(in the rows, 128 means zero)
Each path below is one point turned by a fixed rotation once a step. After each direction that follows a path, write how fast that rotation turns it, in deg/step (0 if it stays still).
Each turn is a multiple of 5 degrees from 10 to 175, or 0.
Each row of a path follows its step; steps can be skipped.

step 0: [125 141 128 127 118 125 139 130 133 130 134 131 132 127 128 134 133 125
 136 127 120 129 128 133 123 121 122 125 129 125 126 125]
step 1: [124 136 124 130 130 125 131 139 129 126 130 136 124 132 127 137 132 130
 126 137 126 123 124 131 114 125 128 124 125 123 121 130]
step 2: [123 138 128 131 129 133 130 132 122 125 137 132 127 127 122 123 130 128
 134 135 122 125 133 138 125 121 129 132 134 119 119 127]
step 3: [129 140 134 124 136 127 134 130 135 126 128 128 125 126 120 129 131 130
 133 131 120 133 125 134 122 125 132 122 121 121 120 131]
step 4: [130 139 132 135 126 135 135 128 128 127 126 130 120 128 118 135 134 130
 130 138 131 127 138 134 122 127 129 132 123 126 129 129]
step 5: [122 137 136 131 129 132 130 136 135 127 128 130 124 128 122 131 121 131
 122 136 117 131 131 140 132 125 123 132 125 126 125 127]
step 6: [126 132 127 136 132 135 135 133 130 118 127 133 116 121 118 128 123 139
 131 128 128 130 127 132 129 130 126 124 124 125 124 129]
step 7: [128 140 137 135 131 132 132 135 132 122 122 130 130 135 125 126 130 133
 133 126 132 126 135 141 136 131 129 127 125 128 126 123]
step 8: [122 127 138 136 126 129 130 129 135 117 127 131 122 130 123 139 127 129
 133 122 123 126 126 136 130 123 127 128 118 127 134 126]
step 9: [121 131 129 131 126 138 131 137 134 116 126 130 130 129 124 138 129 136
 133 128 127 127 126 129 126 136 125 134 131 130 128 117]
step 10: [117 132 132 132 131 133 125 129 131 121 124 130 126 137 128 126 129 135
 130 124 124 114 123 131 131 132 129 133 123 118 126 127]
step 11: [117 135 130 127 135 137 124 125 127 122 131 131 134 125 122 132 134 135
 137 117 124 127 129 130 127 130 130 129 123 129 134 126]
Directions:
[125 127 128 131 126 128 126 128 129 128 125 130 128 128 128 127 127 127
 129 123 128 128 126 127 128 132 129 130 126 131 127 124] => 25
[127 129 126 130 130 129 127 129 127 128 130 128 130 129 127 125 126 130
 130 127 131 131 126 125 132 127 130 129 127 124 125 129] => 90

step 0: [128 136 128 128 128 127 137 126 128 118 128 130 132 132 133 136 129 130
 129 123 127 122 136 125 129 128 120 120 135 129 128 122]
step 1: [127 124 126 127 135 127 127 137 131 123 128 130 123 135 125 128 126 134
 132 129 133 119 129 131 132 122 129 131 136 118 132 123]
step 2: [125 134 133 125 129 129 128 122 132 131 134 131 125 124 127 130 119 125
 132 133 137 132 126 127 127 124 132 128 136 130 141 124]
step 3: [131 132 133 117 133 121 128 128 129 132 123 123 126 125 132 128 122 129
 135 129 132 131 129 126 124 123 119 137 130 130 122 131]
step 4: [126 127 133 125 123 125 121 130 127 126 117 135 128 129 122 124 125 122
 129 130 125 127 116 129 123 124 131 136 124 131 125 124]
step 5: [128 127 123 134 126 125 125 119 125 130 123 124 131 131 127 137 130 126
 130 119 132 134 122 124 117 124 132 123 125 132 126 128]
step 6: [132 124 127 129 125 130 126 133 128 125 135 130 130 133 138 130 130 120
 133 116 124 125 129 125 128 126 132 133 126 125 117 131]
step 7: [125 123 130 137 128 128 136 124 126 130 130 136 135 134 127 121 127 120
 124 120 136 121 128 133 134 129 129 126 127 129 130 129]
step 8: [122 124 126 130 130 127 140 124 129 126 131 122 123 125 132 120 127 136
 135 119 128 129 136 126 127 129 132 130 125 127 135 130]
step 9: [129 131 132 118 120 121 136 126 130 123 133 131 125 124 127 130 121 134
 129 128 122 116 129 132 135 131 130 127 126 130 127 129]
step 10: [128 137 123 131 133 129 130 124 128 119 117 123 127 127 122 130 126 131
 133 133 134 121 125 139 130 126 127 126 129 127 129 130]
step 11: [125 137 119 121 128 133 123 129 124 122 127 134 123 123 126 130 130 128
 135 129 129 127 133 119 123 124 133 129 135 130 128 123]
Directions:
[121 131 127 131 130 129 126 125 129 128 127 127 130 127 131 129 128 129
 129 128 129 130 128 127 128 129 128 127 127 131 132 129] => 130
[129 126 128 128 128 131 126 130 129 130 130 126 129 127 127 128 131 129
 123 132 126 131 129 127 129 132 126 127 127 128 129 129] => 0

step 0: [131 147 119 129 123 125 122 122 126 134 134 132 133 131 131 119 134 131
 129 124 134 129 128 127 128 126 132 133 127 138 124 133]
step 1: [133 129 117 122 132 127 130 118 124 129 138 133 120 118 125 129 118 136
 130 120 124 121 124 138 128 130 127 132 126 124 125 133]
step 2: [132 134 127 138 124 135 119 136 130 140 133 125 121 132 116 131 122 124
 129 124 122 126 126 129 128 138 123 127 127 122 126 132]
step 3: [136 138 125 131 134 134 120 131 125 134 122 140 135 128 126 130 122 130
 137 130 128 126 129 127 129 129 133 131 124 142 137 130]
step 4: [124 128 128 129 137 127 136 124 132 126 127 131 128 123 117 135 122 132
 136 128 111 119 124 131 129 123 122 129 134 130 134 129]
step 5: [125 134 134 140 124 129 125 129 130 126 134 132 130 140 123 140 133 120
 129 128 123 127 133 123 132 129 121 131 138 132 120 135]
step 6: [127 127 130 133 132 138 134 117 123 119 132 137 130 129 133 126 127 132
 139 128 134 132 134 127 133 133 134 136 131 138 131 135]
step 7: [126 120 129 125 132 136 130 129 130 119 132 115 119 128 125 128 131 140
 137 122 118 124 127 125 130 134 123 128 135 126 127 132]
step 8: [127 128 122 125 121 134 117 139 130 124 124 124 128 142 130 131 124 129
 128 129 132 127 143 126 132 131 127 123 135 131 125 135]
step 9: [115 128 113 129 126 132 135 127 129 125 125 124 130 125 134 124 119 133
 132 131 129 128 135 129 130 128 136 131 126 141 135 124]
step 10: [122 124 120 130 131 123 130 135 132 124 129 117 119 123 127 146 127 132
 123 123 122 130 122 129 133 129 129 129 131 133 120 121]
step 11: [126 124 131 135 124 124 123 127 130 129 121 128 128 138 127 140 119 123
 122 131 140 141 129 129 131 135 135 126 133 128 130 132]
Directions:
[131 128 127 130 124 127 127 129 131 125 129 129 130 132 125 128 129 125
 129 129 127 129 129 130 130 131 130 125 127 126 127 127] => 125
[131 125 127 129 126 129 125 129 127 128 131 127 125 127 128 124 128 130
 130 126 130 124 131 126 127 128 129 127 126 126 129 130] => 60

step 0: [125 139 139 126 127 125 122 125 134 124 130 131 133 130 121 131 129 133
 121 128 132 123 121 131 126 129 125 123 128 122 132 122]
step 1: [131 122 131 121 123 127 126 127 125 131 132 128 123 129 128 135 126 130
 133 125 120 128 133 128 126 119 122 128 124 114 136 123]
step 2: [133 136 127 134 124 132 131 124 125 133 125 124 121 130 123 128 126 134
 133 139 120 127 131 127 122 139 127 129 126 130 130 124]
step 3: [127 125 124 129 132 126 121 131 136 131 119 132 126 126 133 128 134 133
 118 130 124 128 122 131 120 136 132 122 126 123 125 121]
step 4: [127 129 129 131 120 129 129 129 129 133 132 123 128 135 134 131 129 124
 127 123 132 122 127 117 125 123 127 125 124 117 119 124]
step 5: [134 134 126 129 129 135 129 128 126 126 129 129 136 126 130 124 123 126
 135 128 125 122 132 128 116 132 127 124 124 120 132 141]
step 6: [125 118 133 125 125 133 123 135 128 131 124 134 129 133 134 130 131 131
 135 133 124 128 122 127 121 135 126 134 135 131 124 133]
step 7: [123 124 117 138 126 132 128 121 134 137 126 126 138 126 132 131 126 133
 130 126 134 126 127 126 127 125 126 130 137 129 124 124]
step 8: [125 125 132 131 129 129 129 120 133 122 127 130 134 129 126 123 125 122
 123 127 141 127 125 129 127 134 122 135 125 117 133 132]
step 9: [134 125 140 123 121 134 127 126 130 128 131 131 133 136 128 127 135 129
 129 128 126 121 130 135 127 121 120 127 134 131 135 128]
step 10: [126 131 121 125 129 127 133 120 134 136 130 130 122 131 127 133 123 132
 135 130 121 133 123 134 127 126 118 133 130 129 133 129]
step 11: [127 128 132 134 128 128 124 118 124 130 124 133 125 128 123 130 128 125
 126 138 135 134 126 137 122 133 131 128 126 126 126 116]
Directions:
[130 131 126 130 129 131 125 127 127 129 127 128 131 127 127 126 126 131
 126 127 127 125 129 131 128 124 130 124 130 129 129 128] => 160
[132 126 128 127 127 131 129 130 129 127 126 126 126 129 126 126 130 128
 128 128 125 125 132 129 127 129 127 131 127 131 130 131] => 100

step 0: [132 134 131 122 117 133 136 127 139 128 125 117 126 131 138 132 125 138
 130 133 127 127 123 130 132 118 123 126 125 143 128 126]
step 1: [133 127 127 133 116 127 131 134 118 121 132 123 123 134 128 130 120 139
 121 138 135 131 123 127 136 133 129 118 135 132 137 124]
step 2: [133 132 129 116 125 126 127 135 129 128 128 128 123 128 131 119 119 125
 133 147 117 128 121 126 134 130 123 125 127 140 133 129]
step 3: [141 136 122 132 121 132 134 136 124 127 128 122 123 130 134 132 127 133
 121 135 122 134 133 139 123 120 123 121 121 138 130 126]
step 4: [133 136 125 127 123 130 128 123 123 124 136 127 120 134 135 122 125 147
 129 136 120 124 115 135 131 134 131 127 130 127 132 131]
step 5: [135 130 119 127 119 129 125 141 120 126 135 122 126 125 136 129 123 124
 143 138 124 138 127 131 129 138 122 132 127 132 131 127]
step 6: [133 135 130 131 137 140 137 134 121 133 126 120 129 126 141 122 126 138
 123 136 120 134 123 130 131 129 125 132 117 132 129 131]
step 7: [131 136 130 124 108 135 134 127 123 128 130 126 123 136 141 131 125 137
 136 124 130 131 123 131 135 127 122 130 124 123 130 126]
step 8: [128 128 124 137 126 136 128 134 123 124 129 129 132 123 136 125 118 135
 134 141 131 136 121 123 140 131 128 131 131 134 136 117]
step 9: [127 138 131 116 126 128 137 133 123 128 129 122 128 129 138 123 120 128
 127 135 129 128 131 128 140 129 118 126 117 140 122 124]
step 10: [135 137 125 129 117 138 132 135 129 129 119 122 126 135 132 123 121 143
 130 132 135 128 129 131 131 119 132 120 131 132 135 124]
step 11: [132 123 124 127 119 122 134 135 124 119 135 128 124 130 133 123 120 135
 130 139 126 117 115 126 134 134 126 123 125 135 131 117]
Directions:
[130 132 128 129 126 128 126 128 129 131 128 125 130 130 129 128 132 128
 125 126 128 127 127 128 128 123 129 129 124 129 128 129] => 110
[128 125 131 129 124 127 125 126 126 128 129 128 127 130 130 126 128 132
 128 125 129 127 126 129 125 128 128 129 132 129 128 126] => 110
[128 131 130 126 124 129 127 129 131 129 128 127 127 127 127 128 127 126
 134 128 127 128 130 129 127 125 130 130 131 128 128 130] => 145
[130 130 130 127 129 129 129 130 126 128 120 130 126 129 128 128 128 128
 128 127 126 126 128 127 124 128 125 128 128 126 128 126] => 100
[127 129 132 131 131 129 129 126 129 128 129 127 127 128 128 124 126 128
 128 130 125 123 124 126 129 128 130 129 127 128 126 129] => 160

step 0: [140 125 128 126 120 124 128 125 130 123 134 133 125 122 126 125 130 131
 133 130 122 114 139 130 130 125 128 136 132 122 124 128]
step 1: [129 128 131 138 129 129 127 127 135 127 127 132 126 128 134 115 125 126
 126 139 125 127 127 133 133 114 121 122 130 125 122 126]
step 2: [128 126 129 132 128 132 129 117 131 135 136 127 127 121 122 128 125 136
 126 133 122 128 117 121 122 119 127 130 125 124 136 122]
step 3: [121 120 135 130 130 126 121 124 142 125 125 131 122 124 127 129 129 133
 123 116 136 130 121 124 132 129 124 128 131 123 131 132]
step 4: [122 128 130 122 135 128 126 127 134 122 136 131 121 130 123 125 130 127
 126 127 122 127 138 121 125 130 128 126 132 140 140 132]
step 5: [115 133 126 126 116 122 126 126 130 135 126 135 132 137 133 126 123 125
 123 131 131 122 134 129 123 129 127 131 135 127 133 135]
step 6: [133 130 131 127 119 119 132 131 129 131 119 119 122 129 131 128 123 127
 132 133 122 130 135 120 132 120 136 132 125 126 135 133]
step 7: [134 134 137 136 128 121 123 135 127 128 126 123 130 122 114 131 126 130
 125 134 132 120 130 129 125 121 126 130 131 124 123 135]
step 8: [138 128 129 135 129 132 125 122 129 125 116 126 124 121 128 121 128 126
 120 127 124 115 125 133 128 127 123 133 124 137 133 125]
step 9: [127 122 127 129 137 127 122 129 129 138 126 124 121 129 131 124 121 132
 123 130 128 129 121 137 113 129 124 117 128 127 133 127]
step 10: [117 117 124 126 121 126 129 123 129 128 131 122 123 117 125 130 131 123
 122 124 127 132 123 132 120 131 139 132 131 131 132 130]
step 11: [129 128 130 119 125 124 125 140 139 132 137 123 123 127 131 119 135 123
 124 124 135 126 134 128 128 135 129 131 129 127 127 130]
Directions:
[131 131 129 129 129 124 130 128 123 127 123 128 129 129 129 130 127 130
 129 128 128 125 131 129 127 127 129 129 130 129 127 129] => 45
